Each path below is one point turned by a fixed rotation once a step. After each direction that follows a path, write how fast that rotation turns it, in degrees each step (0 if it stays still).
Each turn is a multiple of 5 degrees from 10 to 175, or 0.
Each row of a path follows its step; steps can be skipped.
Path 1:
step 0: -8 23 46 35 20 -14 -13 -37 -11 -51 -12 -9 18 15 16 -1 -6 -19 0 1 -23 -28 3 7 -12 7 -4 11 -25 39
step 1: 43 42 5 15 -10 -7 5 -4 -1 -7 15 10 -7 13 41 -10 -27 -23 15 22 -18 -21 5 -31 -10 -45 27 18 17 -14
step 2: 14 24 37 11 7 -9 -7 9 -2 -45 -3 9 11 48 -17 16 29 -7 -22 -24 5 -1 38 -14 -35 -9 20 -11 13 -31
step 3: 8 -11 25 33 -4 -5 -29 -23 13 -58 -4 33 14 5 13 -24 1 -27 22 21 -22 -34 10 12 8 1 22 7 -15 25
step 4: 19 66 14 9 -3 -39 -9 -12 11 -26 -1 -8 -4 -16 40 -4 -32 -19 -2 0 -1 5 12 -13 -10 -41 15 -17 6 -22
step 5: 47 -2 43 2 -2 1 12 6 -14 -48 -23 14 -21 40 -2 3 19 3 2 -16 -6 0 24 1 -43 -21 6 18 -17 -7
step 6: 27 16 38 36 -6 -21 -30 4 10 -29 -5 35 31 -8 7 -16 -5 5 17 13 -41 -26 0 7 3 26 41 -11 17 -9
step 7: 24 36 7 -3 2 -51 -9 -4 34 -40 -5 20 -27 10 11 20 -21 -56 -4 4 14 10 2 12 -6 -20 3 -7 -5 -18
step 8: 30 8 49 14 -21 21 3 -14 17 -35 -31 16 11 -6 0 -1 13 16 21 -13 -19 26 23 12 -40 -42 2 12 -14 -9
step 9: 31 29 63 21 26 -41 -5 -2 -1 -11 -18 3 8 -2 8 -2 -28 -4 -5 14 -35 -16 0 8 -3 42 17 14 -4 3
Speeds:
1 8 5 -11 -16 -7 8 7 2 7 7 -6 5 9 1 0 -10 -11 9 3 9 -6 -13 1 4 -18 -10 -11 -2 -7 | 120
2 9 0 1 1 -4 -10 5 -6 13 11 -3 -8 -13 16 3 0 -15 -5 2 -4 -4 2 12 16 1 11 12 3 -2 | 125
-1 1 -8 -1 -10 -3 -4 -11 9 18 -1 10 11 1 18 4 13 14 9 3 -5 -6 8 0 -8 -4 4 -4 -6 -7 | 160
-2 14 -8 2 12 -2 -14 -10 5 -5 3 14 -7 4 -1 0 2 9 2 -10 -3 -7 -19 2 14 -6 -11 -5 0 7 | 110
Path 2:
step 0: 49 -2 10 -7 37 -41 -15 -4 -1 -11 35 12 11 -19 10 -22 -26 0 21 -6 -20 -24 -22 -11 12 -7 -10 -5 -26 -7
step 1: 19 5 -22 24 -19 35 1 -28 42 2 10 11 6 23 13 5 -12 -13 21 -32 14 -34 -26 -36 1 11 -10 -14 4 -11
step 2: 1 3 -29 -10 39 -29 6 2 12 23 6 -14 -13 -56 21 -19 14 14 23 -10 17 -15 -3 -17 0 10 -11 -14 11 -37
step 3: 14 8 23 20 -4 -45 4 -47 3 21 48 19 12 18 17 8 0 -6 11 3 11 -30 -26 -21 -13 -14 12 7 -4 -14
step 4: 29 -1 -15 2 29 16 2 19 3 7 3 28 -5 -3 -8 7 -8 14 22 -32 -24 -13 -51 -26 -2 3 -20 -35 -18 -34
step 5: -10 8 -8 -14 10 -9 2 -53 27 -4 -17 -6 21 -15 20 -36 -13 12 26 -8 8 -45 -11 -34 -15 10 2 4 25 -6
step 6: 19 9 -43 29 20 -43 8 -13 12 17 44 22 -15 -15 8 12 -4 -2 25 2 2 2 -26 13 -4 29 -16 9 -8 -16
step 7: 31 8 12 6 -27 -13 -18 -21 -10 11 -5 22 0 -20 5 -4 24 11 7 -46 -5 -23 -32 -58 -3 -15 4 1 -4 -15
step 8: 12 -3 -14 23 55 -3 19 -1 29 -6 -8 9 -9 1 20 3 -12 33 31 18 7 -33 -22 -21 -34 -7 -5 -20 5 0
step 9: 27 5 -6 -4 -8 -32 -23 -44 0 1 31 -7 9 -19 1 -18 -17 7 36 -12 -5 -35 -23 4 39 16 -21 -13 7 1
Speeds:
5 1 12 7 3 -7 1 0 -15 6 5 4 -2 -3 0 11 24 5 -12 8 0 4 -1 -8 -12 -13 4 1 -6 -9 | 90
3 5 -7 -11 1 -10 15 -5 8 8 9 -11 5 -9 5 -5 -1 5 -5 22 -5 -1 -5 5 2 -6 11 -3 -2 16 | 120
7 -6 5 1 3 12 -4 8 6 1 18 -15 4 3 11 -1 -1 -5 -4 1 13 -7 14 -2 14 -10 -1 -8 -5 -10 | 35
Path 3:
step 0: 33 14 -20 -41 21 30 -19 -13 7 26 2 12 1 0 -10 -35 28 30 37 -5 -25 -15 -28 -20 -37 28 -11 -25 24 -23
step 1: 25 -9 8 -13 1 9 -27 -6 17 1 27 23 24 -14 47 44 28 22 -18 11 2 -52 -6 -40 7 -2 14 -19 -33 19
step 2: 13 -15 -20 -8 -5 6 -9 49 -10 -12 24 18 4 35 -36 -12 12 41 8 34 7 -18 -13 -11 38 12 54 -9 28 -11
step 3: 21 0 -8 -8 1 -6 -45 2 6 -22 66 -34 52 -4 16 -27 -12 -14 47 -6 -5 -13 -8 -14 -21 13 1 -12 13 -2
step 4: 14 22 41 -3 21 -20 20 50 -6 13 16 -25 -2 -5 22 15 14 23 -6 -24 -17 -47 16 9 -8 32 44 -33 -8 11
step 5: 35 18 -50 5 20 33 25 -8 6 13 33 3 -7 36 -13 5 -2 29 10 -17 -10 -42 -31 -5 -20 33 5 19 36 -12
step 6: 7 22 -7 -6 25 31 -27 34 8 -25 37 25 36 -28 29 66 8 -18 0 16 15 -15 -12 -9 -26 -3 3 -23 8 -11
step 7: 20 -29 0 -8 22 -12 -18 17 17 21 15 19 -1 12 -14 15 14 10 -2 7 -40 -4 -7 36 31 16 50 -46 50 -16
step 8: 32 10 -23 31 29 15 -50 -28 -32 24 17 -6 31 7 22 -30 -2 3 28 -8 -5 -16 -33 -21 -17 12 23 -23 -14 -28
step 9: 41 13 -15 -6 8 -11 -10 52 -2 -1 -20 8 8 -53 20 15 8 34 13 6 -20 -65 26 -13 9 -5 18 -15 -8 13
Speeds:
-14 -6 -7 1 -3 -2 7 13 -2 1 -12 -2 -11 -6 -5 -5 12 -11 -5 1 -9 -8 0 -11 10 14 5 -3 17 1 | 145
7 11 13 -1 -2 3 7 14 9 6 -4 2 -2 -4 -16 -1 9 5 -3 2 -2 -4 15 8 7 -19 13 2 -1 -9 | 145
-12 -7 -13 -2 3 -5 6 5 -9 10 8 1 -3 16 -3 -2 3 3 -6 9 -8 -7 1 15 -6 -11 -1 -12 -9 14 | 135
7 3 -14 15 16 1 -3 -5 -6 4 -14 8 -3 -13 4 8 -11 -9 -2 -2 -10 3 -2 15 1 -6 4 -5 4 -8 | 35
-6 -12 -8 15 -16 -4 -9 3 0 -2 11 -5 -5 -9 -3 -1 7 8 3 -18 4 13 5 5 -5 0 7 -11 -2 -8 | 80
-6 1 2 -23 -7 -5 0 0 4 5 6 2 -3 -12 16 15 -9 0 -3 -9 -13 2 10 2 13 1 3 -4 -6 5 | 130
-5 -3 -19 -1 -5 8 -1 8 4 -20 4 12 0 2 -3 14 -8 2 -1 9 16 -3 7 1 11 -7 -1 8 6 2 | 90
Path 4:
step 0: 3 11 -27 18 -18 16 15 -16 -12 -13 16 36 19 -7 -25 -13 39 38 38 -30 -22 -27 36 19 -7 -15 2 7 -25 41
step 1: -8 -34 -16 -9 -42 7 11 15 2 48 15 7 -18 8 13 0 -12 -22 46 -13 -10 -32 48 16 -23 2 -15 -35 -6 21
step 2: -20 10 7 24 -32 18 28 28 14 7 20 -58 18 7 -23 -20 17 -13 -25 11 -1 -39 39 6 -25 -15 4 -17 -31 -4
step 3: -17 24 -13 -18 15 -2 37 16 46 -9 18 -1 17 26 -5 -34 3 -1 20 -49 -1 5 6 -3 -16 -11 -48 3 -52 11
step 4: -20 1 4 -19 -15 35 11 -28 38 -13 23 12 -14 1 19 -22 2 -37 -18 -8 -15 23 25 44 -1 -23 -25 -47 8 31
step 5: -15 -30 -1 24 -12 34 36 -38 35 12 -25 -28 -45 -9 8 7 1 -24 -23 8 14 1 5 -4 -11 -27 -23 5 -50 -18
step 6: 33 -8 -8 -8 3 -17 53 -13 55 4 -30 -4 16 -22 -2 -52 9 -3 -21 -14 24 -14 -37 21 1 -22 -4 -9 1 -7
step 7: -13 -4 -13 41 29 32 14 -28 19 9 3 36 12 18 28 -47 1 -20 30 7 5 22 -28 27 29 -23 19 -28 -13 -18
step 8: 10 -7 7 42 -33 14 29 -72 -4 -8 -20 13 10 -17 12 22 18 -13 19 -15 -29 -39 -12 12 28 -6 -12 -4 -2 -19
step 9: 9 -36 17 -12 -11 -14 19 13 -24 53 -16 10 4 -4 -5 -5 10 -15 13 -30 23 -46 -26 14 32 -31 -4 -29 -12 -40
Speeds:
3 11 10 10 -4 -6 -10 -11 4 17 2 -8 1 -3 8 6 8 7 -12 -7 -2 0 4 4 -14 3 -3 6 -3 -19 | 115
3 2 7 -2 -11 1 2 -5 -4 -13 7 -1 13 -13 -14 -6 10 8 -20 4 -4 -3 2 9 2 -7 7 -9 13 5 | 170
17 -8 -2 -4 -1 -17 5 10 -2 2 -2 7 -4 -4 5 -2 5 16 -4 -16 -4 4 -8 5 3 7 -15 -10 -7 7 | 130
1 2 -1 6 7 17 -9 15 -7 6 -1 -7 -5 2 14 -3 10 -6 -11 6 0 3 0 12 10 10 10 -14 -5 5 | 135
4 5 0 -11 0 12 -12 6 20 -6 2 -7 -3 7 -9 16 0 7 -2 8 6 5 -4 4 5 -9 -19 -5 0 -4 | 45
1 -5 -11 11 -3 2 -6 12 -2 3 5 2 8 -1 0 9 11 9 19 -6 -5 -19 2 -2 7 -5 4 -6 11 -12 | 40
Path 5:
step 0: -43 -40 27 4 21 -39 0 -1 6 4 -5 -48 7 -22 -35 4 5 21 -23 -8 -7 10 -32 19 25 -8 19 -7 -2 -23
step 1: -21 -42 20 -10 16 14 15 14 -14 2 -62 -14 12 -5 -48 -27 18 0 24 -19 5 -4 -8 13 2 -37 3 -15 4 7
step 2: -56 -46 32 11 -12 29 -15 -6 -18 -5 -23 -18 19 -15 -15 -4 -26 -23 -11 -12 -21 -2 -29 -11 21 4 11 -10 32 -1
step 3: -23 -18 10 22 5 4 25 -21 -5 -15 -36 -29 15 14 -31 18 4 -14 -13 -10 20 -20 7 -6 59 -38 -12 -11 19 -27
step 4: -12 -52 29 7 2 -8 -26 0 -6 -11 3 -23 19 2 -21 -5 20 -20 6 11 -2 -39 -2 13 1 -21 -18 -38 59 -7
step 5: 16 -63 5 15 41 10 -4 -39 15 5 -17 -10 9 -5 8 -6 8 -12 -24 -25 -22 7 -18 11 42 -26 -12 -12 28 -5
step 6: 10 -19 19 7 24 26 -1 8 -2 -13 -16 -55 11 -12 -29 -9 27 8 -18 -7 -16 -28 7 17 18 -3 5 35 57 -1
step 7: -2 -49 -7 -6 -1 37 -8 -23 -4 1 -27 28 15 -18 -32 -8 -14 11 -30 6 -5 -36 17 39 30 -8 -5 -4 36 17
step 8: -21 -18 -2 3 -9 13 -10 -51 26 -24 -14 -25 -25 -5 -7 -20 16 -4 -8 11 -5 -37 -24 -8 42 3 -21 26 40 24
step 9: 16 -23 0 1 -28 -13 23 -10 -4 -55 5 -11 12 -19 -2 -20 16 19 -29 0 3 -16 -11 54 35 -22 -21 -4 33 3
Speeds:
1 1 6 -1 7 -2 -6 -5 -6 -5 -3 19 -16 5 13 2 12 3 -10 -6 -3 -8 11 6 2 2 -1 12 17 -4 | 25
3 5 2 -7 2 -12 7 14 5 6 -5 5 3 -5 -17 7 -2 11 -1 10 7 -17 14 8 -7 -8 3 -7 5 -7 | 120
7 -1 -7 4 2 16 17 -4 5 -2 -7 16 2 -8 1 0 12 -6 7 -8 4 1 5 10 8 -8 -5 -7 -16 -9 | 175
8 6 3 -7 -1 10 -11 9 8 -15 -14 -9 -6 9 -2 -3 11 3 13 2 -7 -13 -4 -14 -4 -4 -5 5 -6 -7 | 155
Path 6:
step 0: 38 -2 -17 -35 29 -31 1 -27 -19 9 -6 12 17 -59 26 -6 -40 -14 1 -38 8 24 1 8 -17 -2 34 34 -28 22
step 1: -5 -6 -30 -3 18 15 -14 49 -46 -31 -24 -10 35 -33 1 -23 -1 18 -37 37 17 -19 37 3 -3 -19 29 4 34 3
step 2: 6 -66 30 -21 -1 -14 -23 6 42 -34 0 18 51 13 10 -25 15 6 -1 14 -2 -27 -33 -19 8 -2 -15 42 5 7
step 3: 6 -20 -6 5 -14 10 -21 42 36 -17 6 -4 0 -5 -10 51 -12 6 30 -17 -29 7 -2 59 -38 45 26 14 25 -15
step 4: 18 -8 -10 1 36 68 37 17 21 20 -24 29 -18 -36 -41 -5 6 31 15 -15 -38 -13 -6 -28 -1 -1 -8 18 -21 -1
step 5: 2 30 10 -20 -22 58 20 -25 -29 -17 1 10 22 17 46 -16 -39 32 17 29 -11 11 -20 -7 13 49 12 0 -1 18
step 6: -6 45 10 13 12 14 -35 -24 10 -38 12 -14 23 33 -42 58 4 26 -5 6 -1 -11 19 -24 45 -19 2 19 9 20
step 7: 4 -19 45 -1 2 25 -6 -27 0 -8 -30 -23 -29 25 8 24 22 0 61 1 40 -4 -30 11 2 -37 18 -11 -20 -42
step 8: 17 18 -5 -14 44 16 -28 -7 -40 28 55 -28 -18 16 -21 -9 -14 -35 26 -4 -20 18 -9 20 -44 -14 7 9 -36 22
step 9: -17 19 15 -11 25 12 -19 28 -32 10 16 -1 -42 8 -10 -57 11 -3 -17 -5 11 -28 11 -38 35 13 45 -24 35 -25
Speeds:
3 13 10 -2 -3 -10 -5 -5 -8 8 12 -8 -4 2 2 0 7 -1 -1 9 -1 11 4 -13 -2 -10 15 2 -12 -18 | 35
-3 1 17 -16 -8 -11 6 -9 -10 -2 1 -4 1 -2 2 2 -4 -9 3 8 -6 2 -14 5 -11 12 -9 10 -4 13 | 135
3 2 13 -5 -2 -9 5 5 11 -8 18 15 -2 4 -8 10 0 2 -4 -4 17 8 -6 4 13 4 4 0 11 -1 | 100
16 -7 -7 -4 -3 1 7 -2 12 6 2 -2 9 9 21 -8 -9 -9 13 1 5 3 -15 -5 9 -2 -2 -2 -6 -5 | 140
6 -1 -4 2 -2 0 11 8 -18 5 4 8 -13 -3 -4 -11 -22 4 -4 4 1 -3 6 -2 14 4 9 7 -10 8 | 85
-4 -8 -8 -8 7 -6 -11 -6 8 7 6 3 -2 -4 -4 1 8 7 6 -10 5 5 4 -20 3 3 -6 11 -14 18 | 175
-1 -9 11 0 11 -7 7 -19 7 -13 -5 2 -6 0 -1 -8 -6 2 -8 -13 -8 -14 -5 -12 -1 1 11 -7 -3 -7 | 155
Path 7:
step 0: 7 21 49 -12 -17 -39 38 -3 33 7 -42 22 28 21 6 -2 -16 25 34 9 -8 11 19 -4 8 -18 18 -10 29 34
step 1: -22 -33 20 -52 6 13 8 -37 -10 -3 27 3 -12 25 15 -32 -10 7 -9 15 28 -1 10 -15 -4 28 47 -41 -33 6
step 2: 17 10 -15 -52 -12 10 -7 -15 -17 50 11 4 -22 11 -22 -12 46 29 25 10 -18 24 -20 26 14 -25 8 23 19 -32
step 3: -14 14 36 3 -36 -51 21 16 11 -12 -28 27 36 4 -27 -17 11 5 12 9 -31 -27 19 14 37 -2 26 -23 -9 -26
step 4: -24 -25 17 4 -29 9 21 -14 -27 41 49 24 -17 27 29 -31 -38 -21 -23 20 1 -7 8 -25 2 3 19 6 -31 -16
step 5: 17 13 20 -12 -23 2 37 -6 19 38 15 18 -39 -11 -15 -16 33 23 36 -24 1 12 -41 -15 10 -41 -2 23 22 24
step 6: -11 -5 16 -15 -6 -26 9 -39 50 -28 -16 50 11 8 -39 -7 12 25 3 20 3 -42 13 -29 10 14 -1 -32 -18 -13
step 7: 9 -24 2 10 6 9 -12 -35 -5 28 55 28 16 58 24 -36 1 6 -10 30 5 21 19 10 -19 -19 7 7 11 -35
step 8: 0 4 44 17 4 -3 25 6 -9 -6 -3 -1 -18 3 -5 -19 45 17 13 -14 14 -4 -48 36 44 -52 32 -4 14 -8
step 9: -36 -26 -5 -3 -11 14 33 -32 4 -9 -32 36 -23 -6 -20 -14 -6 -4 -27 35 -13 -35 15 -5 53 18 -18 -2 -13 -28
Speeds:
17 -2 -11 3 0 5 4 13 -1 10 13 -3 -5 1 13 -10 4 9 -6 -1 12 2 -4 8 -2 -2 1 -13 -17 3 | 120
0 2 5 6 6 -5 -9 -9 12 1 6 7 -8 7 2 11 -4 17 9 -7 9 2 11 -14 -7 -6 -5 3 -9 17 | 60
-3 -1 -3 3 -2 -21 1 10 -7 9 5 -5 -8 8 -1 0 7 5 5 0 -2 1 -7 5 -4 -3 -12 -6 26 9 | 135
-15 -6 2 9 -5 9 6 15 -11 8 0 11 -4 -4 5 11 -4 -6 5 -6 -7 -8 12 7 13 -12 -8 1 -7 6 | 70
-19 -5 -11 6 2 2 0 -3 -11 -3 16 7 17 -10 4 -9 -5 11 3 5 3 10 -2 -6 2 12 1 -1 3 5 | 125
9 14 -5 -2 -4 -4 -22 9 -1 -4 7 14 14 0 1 2 0 -1 0 5 -6 -5 7 -6 -1 -13 -6 -10 3 -14 | 95
